The rows of M fall into 4 groups, which share some directions, and each row is roughly a mix of its group's hidden directions.
M, 162 rows:
[[ 27  10  11  -8  -9  -5  18 -19   9  -3  -2]
 [  5  18   5 -11  -3  -9 -29  14   6  13   1]
 [  1 -12   2  10 -11  -5 -21  15 -19 -15 -12]
 [-15   4  22  14 -12   3  19  -7   0 -18   1]
 [ -6   0  10  29 -18  -1  -5  16  -4  -3  15]
 [-11   0  15 -25   5 -11   6   1  -6  -8 -24]
 [ 26  24   1  -7   1  21   1   0   3   9  -4]
 [-10 -14  -4  17 -21  -4 -20   0  -8 -10  15]
 [-27  -3  12  -6   5  -2  -2 -12  23  -7 -13]
 [ -7  12   6  21   4   5  -5 -11 -25  12 -15]
 [  5  11   6  17 -10   7 -11   9  26  16   7]
 [ 18  11   2  23 -10  -2 -20  -3  16  -1   9]
 [ -3  -4  -6 -17  -4   4 -31  18  -3 -12  -3]
 [ -6  11   9  30   1  -4  13 -20   5   5   8]
 [ -8  -5   4  -3  22  14  20  18 -11 -11   8]
 [  5  -6  -2  15   7 -26 -13 -20  -5  11  10]
 [-18  -1  -7  10   4 -19  18 -19  -9 -14  -3]
 [  6 -10  13 -11   8 -25   2 -14   9  -1  22]
 [  5 -16   5 -17  20  10  25   0  -5   3  10]
 [  6 -16  -7  -1  -3   9 -23  14 -15  20  -6]
 [ 11 -24   1 -14 -12 -11   1   2  15  19   6]
 [  3  -9  12 -30 -10  17   5   6  10  13  -4]
 [ 10 -25 -22  -8   7  -6  -5  17   7  10  -2]
 [  5  -6  12  -7   9 -23  15 -24  -2  -1  14]
 [-13  -5   5 -23   0  15  16  -5   7 -22  -5]
 [ -6  11  14   6  17  22  17 -12   5 -15   1]
 [ -1  19  15  -8  -6  20  20  -1   9 -11 -11]
 [-20  21   2  -7 -19   2  -4 -10  -9  -4 -18]
 [ -5   8  -3 -10  -3   7  11  11 -36   2  -4]
 [-10   2   1 -14   8 -15  19 -17  16 -19  -3]
 [ -7  -3 -12  -5  -1   6 -38   1  10   5   1]
 [ 18   0  11   7 -18  -3  29  -6  -4  -8   8]
 [ -1   8   2   1  -6  15  15   1  17  29 -12]
 [ -8   3  21  -2   7   9  22  11  20 -13   0]
 [-10  19   4   2  11   1  30   1   7 -14  -9]
 [  4  -1  15  -7  -9   0  -4  31 -18  11   0]
 [ -3   5   4  15   3  10  32  13 -14   2   8]
 [ -1  14  25  -2  13  17  10   9 -16 -10  -6]
 [-11  21  17  -8   7   6  -2  -8  -3 -16 -22]
 [ 22  16   6 -12  19   3  -1  -3  21  10   2]
 [-30  -9  15   8   2   5  -2   2  15  -6 -17]
 [  9  15  -7   0   8  10  23  13 -23   3   9]
 [-10 -13 -18  -4  -7   2   2   6 -33   1  -5]
 [ -3   8 -14  -2  26   2 -21   5  -4  19  -5]
 [  4  30   0  -4   7  19  20  -2  -6   2   7]
 [  1  23   2   4  -1   9 -23  20   0 -10 -13]
 [-18  -8  18  19 -13   6  -5 -16  12   4 -10]
 [-15  -9 -14  12  -4  -5  18 -15 -24   3   1]
 [-21 -10 -11   1   2 -23  12  -3 -10 -18  -5]
 [  6  14   6  20   5 -14   6  14 -21   6 -15]
 [  1 -11  -8 -11  20  11  24   1   0 -11 -18]
 [  5  -9   4   8  -1   4 -33   4  14  10 -15]
 [ -4  -1  10  29   2  11 -17   1  12  17  -7]
 [-15  -6  -3   0 -18  -6  18  11  22 -11  13]
 [ -6   0   4  12 -22  -6 -22  -8  -3  22   5]
 [-12  -9   2  -5 -17  -1 -15   9 -12 -28  -9]
 [  7 -15  12   1   4  14  15  12  12  10  24]
 [ -5 -22  -3  23 -16  -6 -18   8   6   1   7]
 [ -8  13   3  15  16  -5  -8 -22  -7  -4 -21]
 [  3   3   0  -2  26  20  16  -7 -14  -9 -13]
 [ 19 -18 -16   4  14  -1   1  -3 -19  16  -9]
 [  6  14  -6   0 -16 -17 -18 -11  13   0 -20]
 [ -3  -5  20   9 -12  -3 -33  -2   3  -2   2]
 [-13  -9  16   8  -7  19  -6   8   5 -17  21]
 [ 21  22  11  10   8  -8   5  -8   6  14 -17]
 [-10  10 -13 -14  15   2  22  10 -19  -5   9]
 [  8  30  14  -5  16   9   7  -7  -8   8  -9]
 [  3  -8   4 -33  -3  -4  -1  23   0  -6  -4]
 [ 21  16   0  15  -1   1  16  -3 -21   5  13]
 [  1  14  -5   3  19  23  17   5   2  -1  20]
 [-14 -15   0 -11  -8  11  -9 -16  21 -11 -14]
 [-17 -11  17   0 -20   2 -14  15   3 -15 -11]
 [ -8 -10  17  -3   3 -12  -5 -12  21  -5 -23]
 [ -3  15  -2   3  24 -16   2 -19  -5  -9 -17]
 [-11 -17  11  17  -3   2  -3 -19   1 -20 -13]
 [  5   5  10  18   2 -17  11  11 -19  20   9]
 [  8   6   6 -17  18  20  22 -14   0   4   1]
 [ -3  16  -6 -11 -16  -4 -27 -18  -6   4   6]
 [ 17   6   9  -2  14   9 -12  23   8  19  -6]
 [ 15   5 -21 -14   3  -2   7   4 -22  19   2]
 [ -7   4 -10 -18  11 -17  10  -4   0 -28  -6]
 [-12  -3 -12  -5   5  10  27  -2  -8 -22  -9]
 [-17  11  19  11   1  -7   0  -1  -8 -13  25]
 [-32 -15  -1   3   8  -9 -19   0   8  -2  -6]
 [  8 -20 -27  13  18   8   3   0   0   4   8]
 [  4   7  10  23  -9 -10 -11  -9 -23 -14  -3]
 [-12  -6  -4 -18 -30 -11 -13  -3  10  -5   6]
 [-13  14  17  11  -8  22 -10  -7  -9  -1 -16]
 [ 13  -2  14  10  16  12  24  -1   5  14  13]
 [ -9 -12  -3 -28  -3  -5  13   6 -21   1 -12]
 [  3   1 -11   0  17   5  31  11 -14  -4 -10]
 [  1   2   9   4  15  20  15   0 -27  -8  11]
 [  5  22  15 -18  16   3   4   7  -8   2 -19]
 [  6  -8   0  18 -26  -1   4  -5  -6  -5  25]
 [ 12   1 -10  17   9   9 -13   6   1  29  10]
 [  2 -10  20 -22   3   9 -22   6  -4  -6 -14]
 [ -9  19   6 -15 -13  12  16 -16  15  -9  -2]
 [ -8  -6  -9  17   9   3   2  29  -6  13 -15]
 [-20   2  14  -7   0 -13  12 -22  12 -16  -5]
 [ 10  16  20  -3  11  25   4   6   3   3  15]
 [ -1  -3  18   3  -2   6  31 -21   4  -4  -2]
 [ 12  29   2 -18  19   0  10   1  -2  -9  -2]
 [  4  -3  11 -10  24 -16  -3  16 -14  13 -10]
 [ 21  -8  13   6 -26  -3 -13 -10  10  -8  -7]
 [ -9   2 -17  -4   6 -13  -3   5 -13 -31  -4]
 [ -6   0 -21 -15  -3   3  30  -9  -5  -9  -3]
 [-10  -9   3   8 -20   2 -25 -12  17  -3   8]
 [ 17  17  -3  19  21  -4 -10 -10   7  11   3]
 [  5   4   5 -28 -10   6  20   2   8 -19  -8]
 [  6  13 -25   3  13  -6  23  -5  -9   7  -8]
 [  7  10   3   6  11  14  23 -24  -9   6   7]
 [ -9   3 -14   6 -10  32  11   7   6 -13  -2]
 [ -5  13   0 -32  -3   7 -18   0  -8  -8  -9]
 [  5  24  23   9  -3 -12   2  16  -7  11  -3]
 [ 15   6  -5 -26 -15  -6   8 -16   5 -13  11]
 [ -3  -9  11 -21  23   5   6  19 -10   9   6]
 [  9  -7  17 -29   1   0  -2  10  17  11  -7]
 [-14 -16  -7   0  -9   5 -22  20   4  -3  19]
 [  3 -11 -26  19  -8 -19  -5  -2 -12   7  -3]
 [-12  10  -1   2   1  -6  33 -17  -2  -4 -13]
 [  0  10  25 -10  -1   3  21   2 -10  21  -3]
 [ 14  12   5   6  20 -22   8  -5  -4 -20  -7]
 [-10 -27  11  -4 -12  -6 -14   0  17   3 -12]
 [ 12 -16 -14 -18  14  -7   3  16   6   8 -18]
 [  3  -5  17   8   8 -21  -4  -4 -10  -9 -27]
 [ 17 -15  -2 -15   3 -29  -2  -5  -6  -6 -10]
 [ -1  29  -6  -7   5  16  10 -13   1   5  17]
 [-13 -16 -13  25 -18   9  -6 -10   1  -3   9]
 [-17 -29 -18  -5 -11  -8   5   1   3  10  -1]
 [ 16   8  10   8   8  -6  16 -23   6 -13  16]
 [ -3 -14 -26 -15 -10   5  -2  -1  -5  -9 -22]
 [ -4   8  -9 -22   7  15  19 -19 -10   2  -9]
 [-12  -5 -16  23  -8  -7   6  -8   3 -21  15]
 [-17   3   3   6  13   9   6  18 -24 -16   3]
 [ -4   5   1  21  -6 -15 -16  -8 -23 -14   5]
 [  4  20 -11 -11  19  -4  20 -11 -16  -4  -1]
 [-10  -5 -21   8  -1  -5  27  -8  17 -10   2]
 [-12   7   7   3   9  21  -2  29 -13   2   1]
 [-25  -8  -4 -15  -3 -12 -17  -6   0 -20  -2]
 [  4 -25   4  18  -6 -22  15   2  -8   1   8]
 [  1  -2  27  23   8  -7  -5   0  15  -2 -15]
 [ 11  19  -9 -15  16  15 -17  -1   2 -12 -11]
 [-16   7   6 -21  -6  12  14   4   6 -22 -10]
 [ -7 -23 -16  -2   6  12  23   5   1 -13   9]
 [ -2 -26  13 -16 -13  -1   3   3  11  21  -4]
 [ 24 -14   1 -11  12   6  12 -13   9  -4  18]
 [ -7  -2 -13 -10 -12   6  21   8  -9  -9  25]
 [ 10   3 -16 -16  26   1   6   3  12   5 -17]
 [ -4  12 -21  -2   9  18  -5  13  -6  -4  24]
 [  9  13   0  20   5 -21  16  -8   4  15 -12]
 [ -4   9 -15  15 -19  20  -5   5   3   8 -20]
 [  7   3 -23 -16  -1   0  16 -21   4  14   8]
 [-10  -4  -3 -15  16  11   7  18 -20 -17  -7]
 [ 11  -4  16 -10  11 -12   7 -21  -6  -5  22]
 [ 10   2   6  10   7 -17  22 -18  20   1   9]
 [  3   6  -8  15  -2   3 -23 -15   7  18  19]
 [-16  15   3   1  -8  18  15   4  20 -15   9]
 [  8  -3   3   0  19 -14   0 -22  21  13  -8]
 [ -7   5  -7 -28   0   7 -17  21  -7 -11  -5]
 [ -1  -2  16  26   6  11  21  -9   5  -3  13]
 [ -5  21  -3   4  -9   7  -8   8  -2  11 -31]
 [-22   8  -6  -6 -17  13  -7  -2  -5 -20  16]]

In each list below, three rows fit none of the groups, and each other row fits one group, some only roughly. Which are they? Name them in the order they come.
  z_272: [-11  -4  -7  -4  -7   0  -6  10  33 -15   9]
  z_649: [  4   2  24  -2 -16  18  -4  13  14  13   8]
  z_613: [  2 -10   9   8  -7   3  27  13   3  23   8]
  z_915: [ 24  -7  -6   6   5 -19   6 -25  -3  -6  -1]
  z_134: [  9  22  -5   1   2  -9 -22  -6   7  24   2]
  z_809: [  2   2  10 -28   0   6  -2  10 -21  -5 -18]
  z_594: [-14   7 -17   0  24   2  18 -16 -10   4   3]
  z_577: [-5 12 17 12 -1 11 -8 17 16  6 21]
  z_568: [-14  -5   5  -6  -8  17  14 -17  17 -16  11]
  z_756: [  4 -18   4  17   8  -1  22 -14  22   0   2]
  z_952: [  4  26 -13   9 -10   3 -13 -19  -9  -8  -9]
  z_692: [ 19   1  -4 -11   8  21 -14  -7  21  13   0]
  z_620: [ 20   8  19   8   5   5 -19  -3  -4  14  17]
  z_76: [  8 -10  29   8  -3   9  15   1  -5  15  15]
  z_24: [  5 -12  -7   6  -7 -14   0 -15  -8  32  -6]
 => z_613 z_594 z_952
  z_796: [ -2 -30  13  -8 -10   3  16   7 -11  -8  -8]
  z_189: [ -2  -4  14   1  24  -4 -27   7  -4   1 -15]
  z_79: [ -8 -13  -1   4 -24  18  14   4  -5   7  20]
  z_287: [-18  24   9  15  -1   4   0  15  -3 -18   3]
  z_318: [ -3  15  -2 -18 -11  18   8 -12  -6   2 -24]
  z_960: [ -1   3 -30  11  13   3  24  -1  -1  -8  -4]
  z_317: [ 11  18  -9  10  17 -20  12  -2   8 -12  12]
  z_941: [  9 -15  16 -16  -6  -9  -8  21  17   8   2]
  z_124: [  8  -8 -13  28   3   0  -2  11 -13  18 -10]
  z_158: [  0   1  -6  -9   2 -21  18 -21  -5  -3  21]
  z_958: [  7  14 -12   6  -2 -29  17   8   1   6  13]
  z_553: [ -3  15   1  13   6  -2  12  -6 -31  16  -2]
  z_750: [-17  -7  -1   3  11 -17  17   3 -25 -10   2]
  z_933: [-20  -6 -14  24   9   9 -14   7  -5   4 -13]
  z_465: [  9  18   5 -10 -17   6 -14 -21   2 -17  -4]
 => z_189 z_958 z_933
  z_753: [ -4   2  15  -8 -20   2  -1  32  -3  -7   8]
  z_370: [ 8 21 26 -9  6  3  5 -6 15 13  6]
  z_3: [  1   9 -19  10 -19  -1  -8 -13  21  15   2]
  z_533: [ 11 -16   6   9  -9  11  -5  30  -1   4 -14]
  z_838: [-10 -20 -19   5   5  13  16   7 -18  -8  -8]
  z_990: [ 14  -7  -8 -28 -10 -19   8 -11  -9  -2   3]
  z_375: [  4 -27  -9  -1  -4  -1  -4 -13  22  17   4]
  z_675: [ -3  -1 -30 -20  -2  11  -9  -6  13  -3 -10]
  z_307: [ -1 -29 -12   0 -14   2   1   2  -2  24   7]
  z_678: [ -8 -20  -8 -10   2   5 -26  -2   2  -2 -22]
  z_541: [-13  -4   5 -14  -9  -7 -12  10  21   3  24]
 => z_3 z_990 z_675
  z_292: [13 21  6 27  7 -1 -7  1  8  6 16]
  z_425: [ 18   6  16 -10  26  -1   0   9 -19   3   0]
  z_255: [  7  18  -8  -4   0  -1 -31  -5 -19  -5   2]
  z_506: [ 15  16  22 -12   9  -6  11   0 -10  12  17]
  z_415: [ -9  20  17  26   0 -10   4   2  16  -2  -1]
  z_354: [-12  -3  -2  -2   5  14 -23 -20  12 -19   1]
  z_332: [  1 -15   0 -11  -2  12  23 -22  17  -2   6]
  z_169: [ 13   2  13  10  26   7 -18  10   0  15   0]
  z_780: [ -3  15  -5  17  27 -12  -5  -4 -20  -3   2]
  z_393: [-24  -5 -19   6  22   3  15   9  -3  -5   1]
 => z_506 z_780 z_393
  z_874: [-13  12   8   1 -15   5 -21 -11   6  -4 -25]
  z_880: [ -5   7  16   2   3   0 -13  13  17  -5  28]
  z_71: [ 14  11  23   6  -1  12   3 -12  -8  23   7]
  z_133: [-14   5 -17   6  -3   5   6   8   8 -31  -8]
  z_696: [  4   9  -1   1 -15  22  -9  22   3 -16  15]
  z_887: [-18  23   6   2   1  13 -10  -8   2 -24   3]
  z_732: [ -8 -13  -9  17  10  14  -1  20   3  19  10]
  z_392: [-12   0 -13   1   4 -19 -17 -25   2 -14  -3]
  z_634: [  8 -29   7  -2 -15  -7  12   7  19   1  -3]
  z_286: [-34  -6   1 -12  -8  10 -13   4  -8  -8  -5]
  z_498: [-12 -16   6 -23  -7  14 -11  -6   9   2 -19]
 => z_874 z_392 z_286
  z_853: [ 20  -6  -3  11   1 -12  13 -11  -4  28   3]
  z_670: [ -2   2  -6  -3  16  10 -30  14 -15  -7  -9]
  z_336: [  9 -13  28 -10  13   7   9  -5  11 -12   9]
  z_86: [  6   1 -18  17  26  13  16  -7  -3  -1  -6]
  z_283: [  1  -7   6  -8  -7  12  21  -7   4 -26  17]
  z_14: [  2  -1  11  16 -10  16 -26  -2  20  -1  -1]
  z_918: [  2  -6  14 -18  -2 -20   2  21  17 -12   2]
  z_718: [  2  -7 -20  -1 -22  -1 -18  -6  21  -7  -1]
  z_858: [ 14   5 -17   3   5 -14  13   3   9  -5  28]
  z_476: [  8 -13  23 -22  17   4  11   3 -10   4  -2]
  z_946: [ 14   5  20  -7  18   7   9  -9 -21   8  10]
  z_983: [ 14  -1  -2   5  14 -32 -12  11   8   1   4]
  z_905: [ -8   2  21  24 -15   5   2   1 -14  17   1]
  z_490: [  0  -6 -15 -10 -13 -16  -7 -12  12 -26  -7]
 => z_336 z_283 z_476
  z_558: [-13  11 -17 -19 -16 -14 -10  -7  14  -8  -4]
  z_534: [-31  13  -2 -11   5   5  -8 -18   3 -13   3]
  z_419: [  0  -8   7  -8  24  -6  14   5 -26   9  -7]
  z_391: [ -2  11 -17  15   8   8  21  -4  16   1  20]
  z_182: [ -2   9   5 -18   1  -8  -8  15  18 -27  -1]
  z_584: [ -4  -8  -2 -19  10   2  -5   2  -7 -14 -31]
  z_776: [-27  -6  -1  15   3   8   2  -6 -20   3 -19]
  z_639: [ -3  -4  12 -27   0 -14 -20   1 -18  -2   3]
  z_70: [-22   6   0 -14   2   6 -22  15  18  -4  -1]
  z_156: [-10   8 -24 -13 -10  -7   5 -12  23  -4  -1]
  z_791: [ -6 -20 -14  -4   4  13  -4   5  31   6   1]
 => z_776 z_70 z_791
  z_473: [ 15   2 -11  -8  17   3 -27  -8   1  15  -8]
  z_338: [ 24   3  18  17  -1 -12   6 -16  -4  -1 -14]
  z_447: [-27  -3  -8 -12   0  -1  19   5  -8 -14  15]
  z_389: [ 14  15   1  12   3  -4  -1 -10 -18  27   9]
  z_744: [ -4 -14  13  10 -11 -25   5 -15 -13  12  -1]
  z_420: [ -7 -12   5  -1  13 -24   7   6 -18 -11 -18]
  z_580: [  5   4  11   8 -11  -1 -17   9 -29   6  15]
  z_645: [ -4 -24   8   2  10 -20  -4   9   8  16  16]
  z_259: [-15  13   7  20 -15   7 -21  -1  -3   6 -14]
  z_37: [-21  -4   6  -6  20   1  15  17  -3  -6 -18]
  z_771: [ 21   8  22   5 -13   6  -4   1  23   3  -9]
  z_517: [-19   5  -1 -14  14   8  26  14   7  -3  -7]
  z_378: [ 23  -1  10  -2   7   4 -27   9  -4   9  16]
  z_445: [-12   4  -5  -8  11   7  -7 -13   4 -22 -26]
  z_113: [ 10   2  -4 -10  18  -3   7 -23   2  24  -9]
 => z_744 z_259 z_771
  z_414: [  0   8  16 -11  -8  -2  29  13  -1   3  17]
  z_530: [ -8 -12  19 -17   6  -6  -8   6 -19 -13 -16]
  z_64: [-26   4 -15  12 -20  11   6   1  13  -4  -4]
  z_496: [ 10  -1  13  -8   1   1 -11  -8 -20  30   4]
  z_261: [-14   6 -17  15 -14  -7  -3   9  21 -12 -13]
  z_638: [ -7  22  -6  15 -15  -3  -4   5  26  -6  -8]
  z_726: [  2  -4   6 -15 -10  -1 -14   4 -26 -24   6]
  z_944: [-14   4  -7 -11 -17  -3  -4   4   2  19 -27]
  z_911: [  2   4  13  17   8  19  -2   8 -13  -7  25]
  z_306: [14 12 16 -3  1  5 19 15 -6 17 17]
  z_777: [-14  -2   0  -3  18 -14  20  10 -20  -6 -13]
  z_100: [  2   8 -10   0   4  10 -15  -1  10  34  -4]
  z_478: [ 11 -15   5  -5  22  -7  -6   9 -26  -2   8]
  z_417: [-20   0  -2  16 -10 -19  -6   5  13 -12  18]
 => z_530 z_726 z_100
  z_161: [  4 -23 -12 -15 -13  17  -7  -5   4  19  -3]
  z_238: [-16  27   5  17 -15  -7   7  -1  11  -4  -4]
  z_281: [ -5  16   0  31 -14   1  -7  -7 -11   8  -9]
  z_80: [ -2   5  19   2   9  -3  34  -3  10   5 -10]
  z_621: [  1 -27 -11 -12 -10 -15   3  13 -15  11   3]
  z_697: [-26 -27  -7  10 -10  12   3   4  -3   0  -1]
  z_106: [  8  15 -11   9  13 -16 -12  16   7  16 -14]
  z_48: [-10  15  -4  13 -25   5 -16  -3  14  10  -9]
  z_470: [-17   9 -11  16  11 -15  -9  -3 -16  -4 -19]
  z_646: [ 11 -10 -16 -26  -2  18   6  -3   9   9  10]
  z_271: [-11 -31 -15  -9   8  10 -11  -1 -12   4   0]
  z_373: [-33  10   7 -12 -11   3  -1  12  11  -7   3]
  z_372: [  4  12  12  -2  -8 -14  -9 -15  20  -6  22]
  z_609: [ 7 10  9 23 13  3  9 15 24  5  4]
  z_192: [ 13  -6  -9   8  -3 -18  24  -7  -7  20  -7]
 => z_697 z_470 z_271
  z_693: [ 12  -5  14   7  27  -5  21 -11   5   6  -5]
  z_832: [ -6 -17 -27  11 -17  10   6   0  14  -5  -5]
  z_597: [ -9  -5   1 -23   0   5  25  10 -16   3  13]
  z_704: [ -2 -10  -9  -4 -21  -4 -22 -24   0   5   9]
  z_606: [  8  19  18   5  13 -23 -16   7   1  -1  -3]
  z_653: [-13 -11 -14   0 -19  26  14   3   3   6   1]
  z_285: [ 12  -2  14  -4  -7  -3 -21  -9   2  -9  28]
  z_739: [  3   5   2  -9  12   5  -1 -16  14 -21 -25]
  z_254: [ -1  23  19   5  15  -1 -16  20  -4  -5   5]
  z_720: [ -4  -7   2  12  30 -10   5   7  -1  21 -10]
  z_539: [-15 -15   3 -20  -8  13 -11   0  -4  -9 -23]
  z_943: [-17  -6  -8  15 -15  -4  -8  -6  -9  -6  27]
 => z_693 z_597 z_739
  z_210: [  4  19  25  18  11 -15  -6   0   9   1  -6]
  z_170: [  1   3 -21 -24  10  -6   0  -8   3  11  22]
  z_810: [ 27 -13  11  -7  -2   8 -15   9  14  12   1]
  z_736: [  8 -17  -8  -7   7  -4   5 -25  10  23  -2]
  z_991: [ -4   4  11  -6  12   1 -16 -15  21 -12 -21]
  z_757: [-16  -1  -3   9  16   9   3  17  17 -22   5]
  z_444: [ 20   5  -9   6  20  -9 -18  -8  -1  11  17]
  z_985: [-11  -4   9  -2   6   2 -22  25 -13  -7  15]
  z_674: [-13  -2  -1  14  -5  -5   8 -20  12  10  27]
  z_380: [ -5  10  -6 -16   4 -12  10  -3 -33   6  -2]
  z_323: [ 21  -3  -8  -1 -10  -6 -30 -16   0  -2  -1]
  z_924: [ 20  -3   5 -16  -6 -13 -24 -15  -4   3  -9]
  z_650: [-24 -13   8  18  15  -6  15   7   7   9  -6]
  z_131: [-11   8   4 -11  -9  10 -23   4 -23 -16  -3]
  z_879: [-17  19   3   5  27   3  -2 -12   6  13  -9]
 => z_810 z_444 z_380
